(in the rows, 128 means zero)
A single turn carries every row of the set below to another of its rows. Some are shown first; where does it send the rows asked next?
Q_220: [110 143 110 110 119 144 141 129 173 119 161 115]
Q_987: [134 135 111  77  90 153 151 136 147 150 106 115]
Q_902: [124 135 115  88  85 150 141 103 150 129 122 144]
Q_620: [130 110  99 104 149 146 139 134 157 117 111 115]
Q_820: [119 129 117  88  88 133 139 112 121 117 132 113]
Q_54: [135 121 121  70 102 134 164 101 146 125 111 129]
Q_136: [134 124 127  70  87 140 158 123 148 132 101 115]
Q_425: [144 147 106  79 105 121 133 122 141 113 132 134]
Q_806: [133 106 107 105 115 147 161 147 147 143 102 133]
Q_76: [ 95 132 123 111 125 142 156 117 164 107 146 117]
Q_269: [118 136 116  92 107 133 126 147 185 125 139 104]
Q_627: [143 134 116 119 126 127 160 124 130 110 115 103]
Q_306: [121 122 130 128 102 144 146 156 144 134 126 133]
Q_365: [154 131 114 118 121 129 144 140 138 125 116  93]
Q_176: [131 136 125 110 129 122 127 129 145 119 136 148]
Q_618: [127 136 120 122 126 138 139 149 148 133 126 150]
Q_514: [110 122 130  92 125 127 138 144 186 117 115 111]
Q_402: [139 138 138  88 120 150 169 131 178 130 108 103]
Q_242: [111 123 134 102 125 138 138 152 183 121 121 105]
Q_369: [ 90 132 110 111 120 146 162 120 163 117 144 119]
Q_335: [126 138 125  95 123 156 163  97 157 135 139  99]
Q_879: [121 119 123  90  94 155 142 118 156 140  96 142]
Q_822: [146 129 122 116 125 125 150 134 133 116 108  95]
Q_199: [150 113 104  93 127 129 135 131 170 100 130 112]
Q_144: [141 130 108  97  95 136 143 134 158  89 139 101]
Q_774: [135 139  95  81 107 157 152 122 146 155 120 129]
Q_862: [114 138 106 109  97 156 152 140 139  98 128  97]
Q_190: [128 125 137  95 122 153 178 109 167 129 119 103]
Q_520: [148 138 105 123 123 130 160 124 132 115 128 106]
Q_800: [142 158 127  83 120 152 150 132 174 136 119 101]
Q_685: [134 158 118  87 121 156 147 111 162 138 139  98]
Q_888: [115 125 122  91  87 154 145 106 147 131 107 141]
Q_838: [113 106 118 104  94 149 156 128 124 136 114 112]
Q_758: [126 123 139 108 108 119 125 121 139 113 140 131]
Q_550: [106 142 103 106 105 145 141 132 172 125 158 110]
Q_525: [135 136 111  85  90 148 133 113 162 136 119 147]
Q_46: [152 132  99  88 121 129 147 144 157 129 113 147]
Q_244: [134 126 116  86  95 150 133 123 164 143 105 146]
Q_836: [108 125 100 112 130 162 150 140 137 116 111 105]
Q_813: [156 137 104 122 119 132 150 135 138 125 129  99]
Q_395: [120 115 143 119  91 133 137 138 138 123 134 121]
Q_718: [ 97 120 139 106 128 138 154 131 171 109 123 110]
Q_978: [135 131 102  77 115 144 160 100 145 139 123 137]
Q_670: [ 93 119 125 102 133 135 159 126 173 112 118 120]
Q_523: [120 138 117 104 119 141 130 150 185 127 144 109]

Q_836 -> Q_862
Q_244 -> Q_879
Now these:
Q_242 -> Q_718
Q_425 -> Q_46
Q_670 -> Q_369
Q_306 -> Q_395
Q_800 -> Q_402
Q_136 -> Q_54
Q_813 -> Q_365

A single turn carries every row of the set below to another of its rows. Some are shown first; where does it send the rows asked next?
Q_652: [117 152 134 142 131 141 114 135 110  95 110 123 118 126]
Q_35: [ 95 131  99 140 131 130 143 137 117 118 124 138 141 142]
Q_816: [133 145 125 131  95 142 152 125 104 115 137 110 102 157]
Q_929: [153 117 114 130 122 146 138 131 146 133 107 139 115 125]
Q_191: [128 109 143 126 125 156 135 136  99 114 115 122 152 149]
Q_985: [138 131 122 119 111 145 122 107 127 131 125 111 108 107]
Q_383: [128 144 125 133  95 149 155 132 106 114 144 120 107 158]
Q_108: [148 152 112 127 113 150 140 139  96 118 148  98 137 119]
Q_158: [130 139 102 120 132 124 127 152 122 151 101 116 140 129]
Q_597: [102 143 102 124 130 155 138 129 112 117 134 146 134 146]
Q_671: [122 127 115 114 106 135 125 107 131 117 122 105 122 105]
Q_226: [148 122 116 137 114 137 140 132 151 116 102 138 116 131]
Q_211: [130 109 108 132 116 123 139 149 116 147 151 139 125 138]
Q_204: [125 139  92 130 120 129 133 173 117 137 108 103 133 136]
Q_540: [136 118 149 130 125 152 138 141  95 114 121 114 151 146]
Q_712: [133 153 117 119 107 151 142 150 101 131 149 110 128 102]
Q_494: [123 115 118 143 120 116 132 152 115 145 150 137 125 136]
Q_444: [140 133 117 145  86 130 125 156 138 119 109  94 142 134]
Q_853: [128 107 113 141 114 115 135 141 121 135 154 137 123 133]
Q_26: [ 93 135 102 130 128 151 145 141 126 123 136 138 136 146]
Q_343: [118 140 145 149 130 149 121 124 118 104 110 128 136 114]
Q_502: [141 147 105 112 101 161 139 147 101 127 146  96 125 121]
Q_557: [132 120 140 131 123 158 140 148  96 111 112 123 147 155]
Q_995: [135 140 105 121 132 128 128 157 127 146 109  99 136 138]
Q_616: [157 122 119 134 116 148 142 136 146 118 107 140 112 122]
Q_858: [155 119 117 127 115 142 143 138 150 131 105 137 119 128]
Q_542: [134 152 119 125 108 145 142 150  87 121 144 101 145 114]
Q_2: [124 140 100 120 122 135 131 155 101 149  97 104 133 133]
Q_267: [120 146 136 139 115 153 113 144 121  97  97 119 120 120]
Q_404: [123 125 102 122 100 127 133 113 123 120 129 113 106 104]
Q_970: [142 128 132 137  86 132 124 154 129 129 115  94 151 131]
Q_311: [137 128 123 144  84 131 122 153 130 119 107  99 147 139]
Q_521: [131 120 105 132 104 133 129 105 121 122 120 113 109 104]
Q_67: [112 139 139 151 118 157 119 144 113 104  99 121 123 120]
Q_805: [119 114 111 144 116 116 140 144 118 140 155 132 124 134]
Q_237: [110 140  84 132 127 146 137 135 119 115 124 145 143 134]
Q_377: [131 143 131 137  95 140 150 123 106 111 151 116 107 150]
Q_23: [129 116 148 134 126 154 135 143  98 116 118 113 156 143]
Q_724: [132 146 123 133 101 156 151 128 103 110 143 114 106 159]
Q_980: [139 134 119 142  81 130 129 155 133 122 118  98 153 134]

Q_204 -> Q_343
Q_724 -> Q_805
Q_237 -> Q_671
Now these:
Q_191 -> Q_816
Q_67 -> Q_108
Q_557 -> Q_377
Q_267 -> Q_542
Q_383 -> Q_853

A single turn carries every row of the set below to another of its rows. Some are shown first; where does it send the rows asked next?
Q_882: [146 127 129 132 145 109 121 101 154 144 160 136 136 123 146]
Q_577: [133 122 132 127 160 131 132 104 146 117 134 135 111 105 131]
Q_417: [131 119 138 124 165 122 131 103 154 127 143 132 122  96 139]
Q_594: [107 118 135 142 118  97 108 113 104 132 144 125 125 133 102]
Q_123: [143 129 124 131 153 104 125 105 146 131 158 139 123 127 151]
Q_21: [ 96 137 124 119 129 102 119 119 107 123 126 108 165 133 103]
Q_288: [ 93 134 128 116 136  90 118 117 115 133 133 107 173 123 114]
Q_895: [108 137 142 112 163 117 144 129 122 136 132 103 159  92 124]
Q_804: [151 130 125 137 135 123 118 103 151 139 153 139 130 130 134]
Q_3: [ 98 135 128 119 126 104 114 115 116 132 129 104 175 127 103]
Q_460: [147 130 118 136 142 116 125 105 142 127 151 140 120 134 137]
Q_145: [103 114 145 137 129  79 105 112 114 148 157 120 143 115 119]
Q_116: [138 123 133 133 148 145 125 102 152 127 134 134 119 106 123]
Q_859: [109 116 143 143 114  97 100 111 116 149 152 122 142 123 104]
Q_15: [ 91 134 125 116 140  92 123 119 108 121 130 108 163 128 112]
Q_357: [137 118 143 129 151 135 123  99 162 138 144 130 132  96 131]
Q_409: [100 117 137 137 133  78 112 114 104 130 149 126 125 123 118]
Q_943: [115 138 140 117 147 137 138 127 127 146 129 104 167  97 108]
Q_522: [108 138 132 116 163 123 150 132 111 119 122 110 143 105 115]
Q_140: [116 141 131 121 146 142 141 130 115 128 117 109 148 110 100]

Q_116 -> Q_577
Q_409 -> Q_145
Q_804 -> Q_460
Now these:
Q_140 -> Q_522
Q_288 -> Q_3

A single turn carries every row of the set below to another of its rows. Some are shown first; where does it send the rows asked next?
Q_111: [119 142 127 143 104 136 136 117 163 145  68 125  92 139 116]
Q_50: [120 139 123 140 103 130 144 114 162 138  64 133  97 141 114]
Q_732: [109 111 152 137 146 133 131 131 127 135 128 127 102 103  97]
Q_994: [126 136 124 138 109 125 153 111 168 140  62 136 103 138 113]
Q_102: [116 133 113 135 102  97 162 122 154 139  93 156  89 115 119]
Q_51: [132 136 128 139 114 126 154 113 174 150  63 132 105 133 113]
Q_700: [114 154 126 124 161 118 146 124 175 141  76 122  92 127 123]
Q_738: [116 104 148 133 148 124 145 131 133 134 120 141 122 107  92]
Q_337: [117 106 152 134 152 124 146 126 135 135 124 135 113 100  95]
Q_157: [114 111 153 136 145 134 131 137 131 142 126 130 111 107  94]
Q_452: [122 144 127 141 105 113 140 134 161 167 104 131  76 107 124]
Q_441: [103 157 124 126 153 124 135 126 166 134  77 121  83 133 124]
Q_278: [116 110 154 137 151 128 138 130 133 140 127 128 108  99  97]
Q_489: [108 156 128 126 157 124 139 126 171 141  78 118  86 129 125]
Q_939: [129 133 119 135 111  96 165 124 165 155  96 150  93 107 119]
Q_909: [126 143 131 143 110 136 138 119 169 156  69 121  94 134 116]
Q_85: [118 107 153 135 148 128 140 134 135 143 123 134 118 104  94]
Q_518: [104 110 148 136 141 131 132 128 123 126 124 133 102 108  96]
Q_649: [111 151 123 122 160 116 151 122 172 134  73 128  95 130 121]
Q_456: [105 151 120 122 155 116 147 121 167 127  72 131  92 133 121]
Q_189: [109 105 145 132 142 125 142 130 126 125 119 144 119 112  92]
Q_799: [130 139 126 138 111 105 156 130 168 168 101 138  87 102 124]
Q_537: [112 104 145 133 149 122 147 124 129 126 121 140 113 104  94]
Q_559: [108 139 113 138  95 105 146 126 148 138  95 149  78 120 121]
Q_984: [106 106 145 134 144 126 140 125 123 121 122 139 108 108  94]
Q_228: [111 144 121 141  96 113 136 132 150 151 101 137  70 115 124]
Q_75: [105 108 145 134 138 130 133 133 122 125 121 139 112 114  94]
Q_94: [133 140 132 142 114 131 147 117 175 158  68 125 101 131 115]
Q_947: [107 111 150 135 140 135 127 135 125 134 125 132 108 112  95]
Q_421: [101 155 120 124 151 120 140 124 163 127  74 126  87 136 122]

Q_559 -> Q_102
Q_50 -> Q_994
Now these:
Q_75 -> Q_189
Q_537 -> Q_337
Q_441 -> Q_421

A single turn carries every row of the set below to another of its rows. Some are shown first; where does it send the rows asked next?
Q_628: [142 130 112 115 113 126 112 147 131 162  86 106 149 125 146 109 117 128
 140 110 134]
Q_590: [130 126  89 116 118 122 111 150 131 167  86 126 156 126 136 143 123 116
 143 129 126]
Q_8: [ 97 120 111 110 109 108 109 159 133 135 107 138 142  99 137 117 138 162
 124 127 130]
Q_275: [118 164  77 126 127 134 117 145 143 136 122 141 136 122  99 133 108 165
 147 114  91]
Q_973: [139 154  80 139 152 135 115 143 123 158 152 142 133 103 104 130 106 151
 136 116 113]
Q_964: [136 152  89 123 121 142 103 171 132 132 139 115 130  92 120 103 108 174
 127 118  96]
Q_202: [138 128  87 125  98 123 100 162 125 150  93 101 159 116 150 128 116 132
 128 124 136]
Q_241: [121 136  83  99 112 110 109 166 112 170  88 122 122 116 125 103 107 138
 141  99 120]
Q_780: [116 162  85 127 107 158 112 143 134 127 147 117 147 116 109 120  99 170
 127 115 107]
Q_744: [106 128  95 103 116 149 128 131 109 181 128 118 143 128 124 110 102 125
 129 111 137]
Q_307: [142 131  98 124 118 134 110 140 116 171 107 114 157 120 138 129 114 110
 131 119 152]
Q_630: [134 159  79 116 128 142 110 175 132 123 136 117 134  94 114 105 113 159
 135 117 100]
Q_98: [ 98 116  82 120 122 122 134 140 135 164 100 109 153 135 145 111 112 161
 146 112 114]
Q_447: [119 131  67 135 101 119 110 150 103 159 123  98 151 116 142 115  95 154
 122 104 149]
Q_147: [ 93 124 101 121 100 119 106 142 119 144 130 144 152 103 128 139 127 151
 113 131 150]
Q_312: [107 122 123 122 117 117 117 138 124 143 128 129 146 100 142 102 127 159
 118 114 157]
Q_180: [ 97 127 119 115 121 109 119 128 130 157 111 158 139 114 120 126 130 149
 132 116 142]
Q_872: [144 152 104 126 149 143 120 148 132 150 146 124 127 100 116  94 107 161
 137 107 108]
Q_735: [120 123  98 126 101 138 115 132 135 161  98 108 168 137 146 135 114 134
 134 127 132]
Q_501: [117 151  87 132 106 151 106 145 137 137 145 123 142 113 114 127 100 181
 125 123  95]
Q_66: [118 129 103 122 128  97 107 155 113 150 118 148 135  89 128 122 133 143
 123 117 156]
Q_563: [134 158  98 124 153 146 131 142 138 140 143 123 137 109 112  96 110 156
 145 105 111]
Q_530: [119 153  78 133 131 135 113 141 139 151 132 147 135 118 101 142 105 168
 141 121  88]
Q_884: [135 164  66 140 147 135 118 145 124 142 150 135 142 106 101 132 106 149
 138 113 121]
Q_831: [108 117  54 111 126 125 118 168 111 165 118 119 149 109 133 135 119 126
 132 135 123]

Q_98 -> Q_744
Q_735 -> Q_307
Now these:
Q_964 -> Q_530
Q_563 -> Q_780
Q_8 -> Q_180

A single turn carries every row of the set below to another of its rows. Some are shown first; where does it send the rows asked next?
Q_479: [125 125  93 142 148 139 128 105 138 138 121 134]
Q_575: [142 117 129 137 138 157 120 151 123 131 117 137]
Q_324: [ 96 119  93 132 122 123 137 140 132 129 108 160]
Q_448: [109 101  82 140 125 107 118 132 131 129 128 161]
Q_581: [117 113  97 148 144 146 121 105 128 133 132 127]
Q_495: [143 145 115 121 123 137 132 136 132 150 132 133]
Q_728: [131 133 131 143 131 148 120 154 123 131 110 129]
Q_398: [136 123 106 134 127 155 101 121 115 124 136 165]
Q_413: [134 133 136 124 134 114 149 114 131 138 130 146]
Q_188: [103 110 105 153 104 127 109 107 113 140 124 145]
Q_653: [125 116  96 140 124 119 107 111 139 137  99 168]
Q_814: [144 119 131 135 135 156 116 152 128 132 122 133]
Q_771: [ 94 108 116 128 112 147 122 111 144 126 108 158]
Q_320: [133 149 111 116 119 133 120 133 146 144 138 127]
Q_399: [115  99  90 147 127 121 106 125 155 118 142 140]
Q_599: [141 113 111 120 128 150 102 133 134 133 154 131]
Q_716: [135 102 127 126 112  97  92 128 130 109 120 146]
Q_517: [142  94 125 124 110 102  91 129 134 121 127 148]
Q_546: [110 104 114 169 129 130 128 143 135 117 110 139]
Q_344: [ 97 109  96 129 123 118 139 135 142 126 115 164]
Q_880: [104 111  78 130 121 114 117 130 132 131 132 156]
Q_609: [ 91  97 101 147 118 122 130 138 120 124 126 152]
Q_825: [133  84 102 118 129 136 107 118 118 124 128 122]
Q_396: [129 104 119 126 131 139 140 131 114 128  94 127]
Q_564: [ 94  96  95 143 124 131 118 141 120 121 122 153]
Q_959: [133 102 137 133 111  99  98 135 143 109 125 145]
Q_61: [138 111 112 130 132 146  87 140 136 124 142 128]
Q_393: [126 118 139 121 107 102 113 120 152 103 119 141]
Q_643: [123 120 140 119 101  98 116 129 152 117 128 141]
Q_475: [119 118 146 137 101 102 118 123 132 106 121 132]
Q_792: [117 114 146 134 101 106 119 134 117 113 110 137]
Q_983: [126 121 135 105  98 107 126 126 149 129 118 146]
Q_992: [130 141 106 121 120 151 119 116 127 132 135 165]
Q_694: [146 144 118 124 125 139 127 141 134 149 131 130]
Q_259: [123 106 150 138 101 115 119 139 116 124 111 138]
Q_843: [134  99 147 143 147 131 128 126 116 119 125 147]
Q_379: [108 133  99 143 117 115 144 127 156 134 124 139]
Q_235: [136 121  97 104 121 119 136 112 129 142 118 124]
Q_706: [138 102 124 120 138 118 113 106 135 125 156 145]
Q_612: [143 118 114 122 126 148 103 136 136 136 152 127]
Q_579: [127 136 119 139 121 159 123 126 110 129 124 162]
Q_734: [115 117 106 144 149 153 134 111 136 129 117 133]
Q_56: [122 122 133 106 102 101 118 122 146 114 119 145]
Q_496: [124 117 148 140 103 100 118 139 131 116 116 139]
Q_684: [136 112 135 140 111  95 102 123 136 104 117 140]

Q_479 -> Q_734
Q_320 -> Q_728
Q_880 -> Q_324
Now these:
Q_653 -> Q_771
Q_684 -> Q_393
Q_959 -> Q_643
Q_609 -> Q_448
Q_694 -> Q_814
Q_235 -> Q_396
Q_413 -> Q_843
Q_575 -> Q_599
Q_792 -> Q_716
Q_983 -> Q_259
Q_398 -> Q_992
Q_379 -> Q_546

